The rows below come in pairs that one turn or mirror swaps. Which row does each named row swap with?
The rows were stretched afterwards, more along some directions than others.
Q197: [ -5  16  -5 -22 -17   4   6  16  -3   4  26 -23  37  30  -4   1 -15  24
 -17 -13 -24  15 -20 -23  12  -8  47 -36 -13]
Q606: [  9 -25   6  26  -5  -8  20   8  -3  33 -17   6   2  -3  18  -6 -10  -4
  25  11  12  17  -7  24  44 -10 -43   0  -2]
Q568: [-15   2 -18   0   0 -10 -17   9   3  20 -11  22  -2  14   6  -9  -2 -17
 -13  13   9 -14  -6  28   7  -6   0   4   1]
Q573: [-29 -17 -21 -31 -11 -47  16 -20  -2  12 -17  -1   0   0   5  18  11  -4
  -4   8   2  17   2  25  28  -3  30   4  -3]
Q111: [ 19  14 -26  15   3  -7 -14  19   8  30  13  11  -6   2 -13 -31 -28  13
  -9  14 -14  -9  -5 -11 -16  12  36   1 -37]
Q378: [  9   3 -28 -21  -3  23  -7  14  -8  14  -3  21  -5   9  10  -4 -15  -6
  13  -1  17  -5  -7  34  -1   3  11  28   7]
Q751: [ -1   5  -7 -17 -19  -9  14  -7  -5  13   2   6   5   9 -26  -1  -5   4
 -10   0 -20  10  -7  13  12  -7   5 -35 -12]
Q571: [-19  13  -9 -16  20  22   4  -5 -18   7   9  -2  -4  26  11   0  -5  36
  30 -13 -49   4  25   2  19 -16   6   6  30]
Q900: [-18  -2  -9 -25 -22  -4  12 -17  -3   9   0 -17  -7  -2  20   8 -10  -1
   8 -24  -1  24  25  16   8  -9 -32 -40  29]
Q616: [  3  22  -7  14  16  -5  11  32  15  -9   2 -13  -9  15  -9   7  -5  21
   5  27 -17   5  -7   6  -2   7  32  21  -2]
Q622: [-29  -9 -14   1   1 -36  12 -42 -30  -6 -23 -12  -8  -2  11  23  18  37
  19  19  -7  -6 -12  -2  19  -7  31   7 -25]
Q143: [-32   1 -15  29 -22 -14  14  15 -20  18 -10  14   0  14  12 -13   0  -4
  27  37  -9  -4  -9  20  32 -11  13   3   5]
Q680: [-12  26 -21   4   9  34  24 -16 -17  -2  -7  -3 -13   9  26  13  12  26
  26   7  -7   3  17   0  11 -21  21   8  16]
Q887: [-36  -1  -5 -19   8  25 -10   7 -19  -8 -20 -11  22  10  13   5 -14  20
   1   1 -22  -3   7   7  -5  -1   0  18  32]
Q24: [ -8 -25   9 -30  15 -20 -11   1   9 -22 -19 -22   0 -10 -16  -9  13 -15
   1 -14  -5  10   2  28 -12  20 -20  14  24]
Q804: [  1 -10  11  -1   9   8  14  14   6  -2 -14  -6 -15  18  -7  17  36   6
  25   4 -27   6   4  12  17   7   7  21  10]
Q970: [-26  25   0  14 -26  -9   4   2 -34  13  16   5  10  41  10  21   0  -7
  20  35 -17  -9 -32   5   5  -8  12 -13 -16]
Q133: [-10  -5   5   9 -28 -29  44  -7 -25  33   5 -19  18  -7  -4 -20  -8  42
  17   3   2  31   8  -5  33  -8  56 -17 -18]
Q109: [ 25  -5 -10 -48 -26 -11   7  -7 -18  31  10  12 -29 -15 -40 -38   0   6
 -10 -10   6  33   4  28   3  -2   6 -45 -17]
Q818: [ 28   1   1  19   6   0  -3  34   4  12  15   4 -20  13 -27 -22  13 -34
 -19  28 -29 -22  37   5   6  13 -32  -5  29]
Q604: [-21  21  -1 -31   7   2   9 -40 -38 -13 -21 -26 -19  -8  -4  14   7  31
   8  16 -31   2  10  -9 -27  -7  -2 -14  19]
Q730: [ -4   5 -14  -2  13 -41  15  -9 -10  -6  20 -30   5  -6  -5  19   2  26
 -38  16 -29  -7   7 -30  22  -3  11   1 -17]
Q159: [ -7  -5   7   5  41  -4 -12 -33 -26  25  -1  20  19  -7  24  -3  -4  18
  19 -12 -15   5   4   5   0  -2 -15  42  -3]
Q555: [ 14  16 -16  -2  24  30  -1  -6   6 -15 -21  -8 -27 -14   6   7  10  -7
  20   0 -26  12  10  15 -15  13  10  37   4]
Q505: [ 24 -19  13   8  -9  -9  25 -12   6  14  16  -3  -3 -11 -10   6  22  -8
  -5  28  -1   2  14 -11 -11  14   1 -30   4]
Q976: [ 19 -31 -22 -14   5  10 -13 -16  11  10  16  14  13  -3   9   3  -3 -26
 -24   1  10   2  -5  18   3  16  -8  21   1]
Q407: [ 19 -15  15  -8 -15   1  -2   9 -11  15  -6  11  16  -4  -2 -27 -20  12
  13 -26   6  16  -7 -11   9  10   2 -22 -16]
Q883: [  1  23  13  -9  23   9   2   6   2 -22 -12 -17 -25  14 -14  18  19  27
  12  24 -20  12  -2  -7 -14  20  26  12 -16]
Q657: [-22   3 -20 -19 -23   8  22 -21 -17 -15 -10  -8   1  14  28  36   8 -17
  -9  40   1   3   5  12  -5   0   9  16  18]
Q599: [-12 -17 -17 -26 -16   0  -2  -6 -12  29  17   2  36  -6  13 -10 -12  -5
 -22 -14   3  26   9   5  15   9  30  28  10]
Q117: [ 18  12 -16  21  13  23   6  12  -3  -2 -20 -15 -14  -6   3  33  18 -19
   9  34 -17 -16   6  -1   5  15  -5  28   8]
Q517: [-14   8 -16   8 -34   5  25  20  -4  36   4   1  12  28  -1  10 -16  15
  21  31 -13  25  14   1  16  -1  21 -11  -4]
Q593: [  7  -3  22 -32   1 -26  10 -14 -19 -18   4 -28   6 -32 -40 -34  26  27
 -24 -16  19  20  -1 -11 -14   4  27 -38  -3]
Q806: [ 34 -23 -14   1  -1  -7   4 -13   4  19  10   8  -9  -2   1  18   4 -30
   1  14   9  -1   9   2   8   8 -35 -15  12]
Q724: [ -8  17  13 -15  13  33   2   2 -15   7  24  -5  35  18  -2 -22 -13  18
  -5 -29 -23  13  15 -12   4 -14  -1 -16  51]
Q16: [-15  -1 -25   9  26 -33 -13 -17   5   8 -17  32   6 -10  28  15 -32   5
  14  -6  -3 -10 -12  11   8 -10 -20  43  -4]
Q457: [ 25  11 -14 -15  28  -3 -12  -3  -4 -16   6 -14  -8  -7 -17   1  -8  31
 -12  13  -1  -3  -8 -17 -11  -2  35 -15 -17]
Q642: [-21  16 -19  -1  23 -13 -13 -25 -16  -4   6  11   5  10   4  27   0  27
  -2  -5  -9  -4 -18  -8  18 -14  24  10 -32]
Q827: [-27  12  -7 -23   0   7 -10 -14 -34  -7   9 -26  -7  20   9  31  -6 -20
 -24  12 -20  -7  10   2  -4   2 -46  -8  30]
Q264: [  0  -8   2  -2  -1 -17  10 -32   5 -21  -4 -21 -40  15 -30  -4  24  -8
 -11  16 -18 -17  21  12   3  -8 -31 -52   9]
Q902: [ -5  -9  -4  -9  -5 -23  15  11   1   5  16 -18  40 -22  16 -12 -21   2
 -47 -21  15  11  14   0  10  -2  -4  10  15]
Q767: [ 22  19 -37 -46 -21  24  -3   1 -22  20   2  19  -8  12   5   7 -26  -3
  10   3 -14  10   1  16  -1  -1  30 -18 -26]
Q636: [-18 -10   1  27   3 -34  12  19   8 -13 -16 -11  17 -17   8   1   4  24
   7  26   8 -10 -25  -7  -6   7  21  11 -32]
Q161: [ -5  -3  -6  13 -27   6  14  28   4  23   1   1   2  26   3   4   9 -10
   7  30 -18   6   5  16   0   4 -19 -12  18]
Q122: [-20  -9  21  -1  25   3  21  -4  -9 -19 -51 -27  -6   9  12  13  18   4
  38  -1 -20   1   9  12   2  -4 -33   9  24]
Q275: [ 12   6   0 -12 -17  24 -12  17  -7  17  14  18   6  19 -17 -36   0  10
  19 -28  -6  24  -8  15  -2  -4  25 -21 -32]
Q40: [ 29  -8 -16 -19  21 -10 -16   9  -5  24  24  15 -15  15   9   4 -18   7
 -12 -25 -17  10  -2  16  33 -11 -22   4 -10]
Q971: [ -2  -1  -8  15 -25 -41  19  -6   0   9  19 -12 -29  22 -22  -2   2   5
  -5   8 -18   0  25  11  30  -4   5 -34  -1]
Q47: [ -5 -17   5  -2 -13 -34  10 -10 -26  11  21 -19 -20   3 -12   7  13 -15
   1   5   4  -4   4  22  12  12 -21  -7  13]
Q423: [-44   0 -13 -17 -15   3  11  14 -22  11 -21 -16  22   8  33   1 -22  10
  27  -6  -2  14 -10  15  13   9   5  26   7]
Q701: [-21 -13  -9 -29 -14  14  23 -18  -5   1 -10  21 -22  32   4   5   7 -10
  35  -4   8   9  17  46  10 -10 -19 -13  18]
Q453: [ -3   9  12  22 -26  -5  22   2 -15  35  15  10  41  13  24  -2 -24 -13
   5  16   1   0   8  -2  12   3 -18   6  14]
Q765: [  8  10 -25 -28   6  42 -14 -10   0  18  22  35 -10  30   8 -11 -20  -4
   3 -30 -28   9  29  20   5 -13 -23 -18  36]
Q655: [ -3 -18   3 -28 -16  15  21   1  -2  -2  -9 -30  23  19   3   5  11  12
  -7 -18  -8  23  -2   4   8  -3  34 -35   9]
Q153: [-25  -3 -18 -47 -11   1   7 -35 -32  -9 -11  -2 -21  30   2  21  -1  20
  30 -17  -4  20   0  21   5 -28 -16 -36   6]
Q237: [ 12  10   0   7 -15  24   0  -2  -1  -4 -17  -2  -4  14 -12   0   5 -16
  13  11  -2  11  22  -8  -5  -9 -12 -43  14]
Q393: [ -8  -2  -9  34  10 -19  -7   6  -8  29 -12   0  -2   0  16  -8 -20  17
  -4  16   6  -2  -4   4  31 -23 -33  -7  -4]
Q822: [ -7  10 -19  24 -31 -34  13 -11 -40  52  21   6  25   6  30   5 -34  -1
  20  14   4   2  10  -6  24 -13  18  -5 -16]
Q899: [ 33  24  -9   1  15  -3 -21  24  -5   6  39  -6 -20   9 -24 -27  15   2
 -29  17 -21 -11  -9 -14   1  10  36 -20 -42]
Q865: [ 32 -11 -25 -31  -9  -5   7 -19  -3  12   3  17 -41  -3 -12  -6 -15  -3
  -4   6  -5  11  11  34  -3  -4 -13 -29  -4]
Q502: [ -6 -25 -25 -30   0 -11  -5 -24 -17  28  -9  15  33 -12  27   2 -20   2
  -3  -9   1  29   4  19   8  -7  -6  28   8]
Q753: [ 13   0  16  10   5 -14  11 -24 -27  25   9 -19  27   3   9 -10 -16  18
   1   7  -7  13  -2 -24  20 -15 -12 -39 -16]
Q304: [ -8 -12  15  15  18 -29  -1   5   6  18  -5   5  20 -11 -12 -42  -2  14
  12 -21 -11   1   2   9  25 -14 -33 -19  13]
Q997: [ -5   8  26   2 -14  21   7   7   1  -2  -6 -15   7  -3   9   4  14 -15
  10   0   8   9  22  -2 -16  27 -15  -3  22]

Swapped with Q883: Q393
Swapped with Q616: Q606
Swapped with Q407: Q111
Swapped with Q568: Q997
Swapped with Q865: Q133
Swapped with Q900: Q573
Swapped with Q571: Q502
Swapped with Q593: Q264
Swapped with Q765: Q599
Swapped with Q806: Q197

The rows below come in pairs that one turn or mirror swaps. Which row does each named row swap with?
The rows were stretched afterwards, more along some directions than others.
Q79: [ 42 -29  12  34   4   4  -2  40  10  48 -19 -27 -16  -3 -11   6  21  22
 -21]
Q696: [ 12 -41  -6  22  21  10  -7  24 -30  24  -9 -33 -13  -7   7   8  -8 -17
 -28]
Q450: [ 10 -44   7  36 -15  -8  -3  27  -1  -9  -3 -39   3  -8  12 -15  -4 -29
  -7]
Q82: [ 29 -12   4  42  18 -18  -1  34  15  30  26  -7  24  30 -30  -4  -7 -19
  -2]
Q510: [ 12 -43 -14  18  13  18 -11  21 -33  26 -10 -41 -16 -12  10   7 -15 -15
 -31]
Q998: [ 27  -3  -2  33  17 -15  -2  24  18  34  26  -8  22  26 -37  -2 -10 -18
  -2]
Q306: [ 27  -3   2  28  21 -14  -3  21  14  36  18  -6  22  28 -35  -3  -7 -11
  -2]
Q80: [ 12  18   6  14   5   8  23   1  25  22  -8   9  -1  -8 -26   1  21  11
   4]
Q21: [ 26  -6 -10  -9   6 -18   0  49 -14 -25  -2 -17  12  -6 -30  16  24 -11
   9]
Q937: [ 44 -32  14  37  -4   0  -8  48   9  35  -3 -29 -17  -2 -16   4  24  16
 -18]
Q436: [ 16 -40  12  38 -17  -2 -14  18  -5   4   3 -38  -7  -6   8 -17  -7 -17
 -16]
Q794: [ 21  21  -1  10   6  19  16   7  14   4 -13   5   2 -15 -21  -3  16   5
   1]
Q693: [  0 -28  16  41  -4 -31  26  24  10 -16  11 -23 -21  -8  16  -3  19 -27
  -7]
Q553: [ 31  -8  -9  32  25 -15 -10  23   7  42  15  -8  22  26 -33   3 -10 -12
  -8]
Q112: [ 16 -45  -9  22  17  16 -12  30 -32  37 -15 -41 -10  -7   7   6 -11  -9
 -30]
Q132: [  9 -49 -12  16  15  14 -14  20 -33  30 -19 -38 -19  -8  13   6 -12 -10
 -30]
Q546: [ -4   1   8 -14 -14   8  -1  -2 -20  28 -31 -27   9 -12 -34 -11 -12  11
   3]
Q929: [ -3  -2   8   0  -9   6  -6  -1 -26  35 -42 -29   7 -16 -21  -6  -3  17
  -2]
Q531: [ 22  13  -8   0   4  20  15   5  13  11  -6  -5   4 -17 -27   2  10   3
   1]
Q311: [ -4  -1   4 -22   5   2 -13   4  -5 -27 -16  -6  -6 -13 -25 -12  10  -9
   1]
Q199: [  1   7  14   0  19 -21  11 -14  18   7 -14  13 -27   7 -12  -2  26  10
  -7]
Q712: [ 17  17  -5   5  10  16   2  -3   9  29 -18  -1   1 -18 -28   4  18  17
  -2]
Q399: [ 24 -12  -3  25  20 -16 -11  14   6  41  18 -14  19  25 -34   1 -15 -12
  -2]
Q802: [ -2   2  -9 -38   4  -3 -22   1 -17 -34 -17  -6   0 -16 -26  -8   9  -8
   6]
Q158: [ 46 -28   8  36  -2   4 -15  42   4  38  -1 -33 -16  -3 -14   3  18  20
 -19]
Q374: [ 23 -41  14  42 -17   5  -6  36  -2  -2  -3 -37   5  -5   7 -18  -3 -18
 -10]
Q280: [ 22  18  -6   5  19  17  26  10  14   8 -29   2   8 -11 -22   7  12  -2
   3]
Q428: [ 40 -31   6  28   1  -2  -8  37  12  51  -8 -32 -15  -2 -24   8  19  19
 -16]
Q210: [ 10 -42 -10  16  14  21  -6  22 -28  30 -19 -41 -16  -9  11   7 -12 -12
 -29]
Q26: [ 17 -45  -7  28  13  24 -10  27 -30  24  -5 -42 -16  -9   8   7 -15 -15
 -31]
Q173: [ 24   6  -8 -16  11 -25   1  42 -11 -22  -7  -6  15  -6 -34  15  26  -6
  14]
Q888: [  4 -29  23  42  -5 -26  24  30   5 -15  11 -22 -12  -4  19  -6  18 -24
  -7]
Q935: [  3   5  -2 -26   9   1 -14   5 -14 -44 -11  -2  -1 -11 -15  -8  13 -11
   2]
Q539: [-15  -5  13  -5 -14  -1   9  -9 -15  37 -40 -22  -2 -12 -19  -6  -1  16
   4]
Q170: [  0   4  21   7  18 -24  20  -3  24   0 -13   7 -25   8  -8  -5  29   5
  -3]
Q67: [ 21 -41  13  39 -20   3  -3  31   0 -13   3 -46 -10 -11   5 -16   0 -21
  -8]
Q868: [ -7   2  12 -11 -11   0  -1  -6 -17  30 -43 -22   5 -13 -21 -12  -4  15
   6]
Q185: [ -5 -12  17   7  -9   3   6   5  -8  51 -35 -36   0 -20 -29  -9  -9   5
   0]
Q972: [ 28 -20   3  41  25 -20  -2  17  11  49  11 -11  14  28 -22   1  -9 -12
  -9]
Q850: [ 30   5 -14 -16   9 -12 -13  40 -21 -29  -5 -13   8  -6 -26  13  23   0
   8]
Q715: [ 25  -4  -9 -17   7 -23  -4  42 -12 -27  -9 -11   8  -4 -25  16  29  -6
  13]
Q709: [  4   3  -5 -26   1  -7 -11   5  -6 -45  -4 -11  -6 -15 -30  -9  12 -16
  11]

Swapped with Q185: Q280
Swapped with Q868: Q794
Swapped with Q510: Q306
Swapped with Q712: Q929

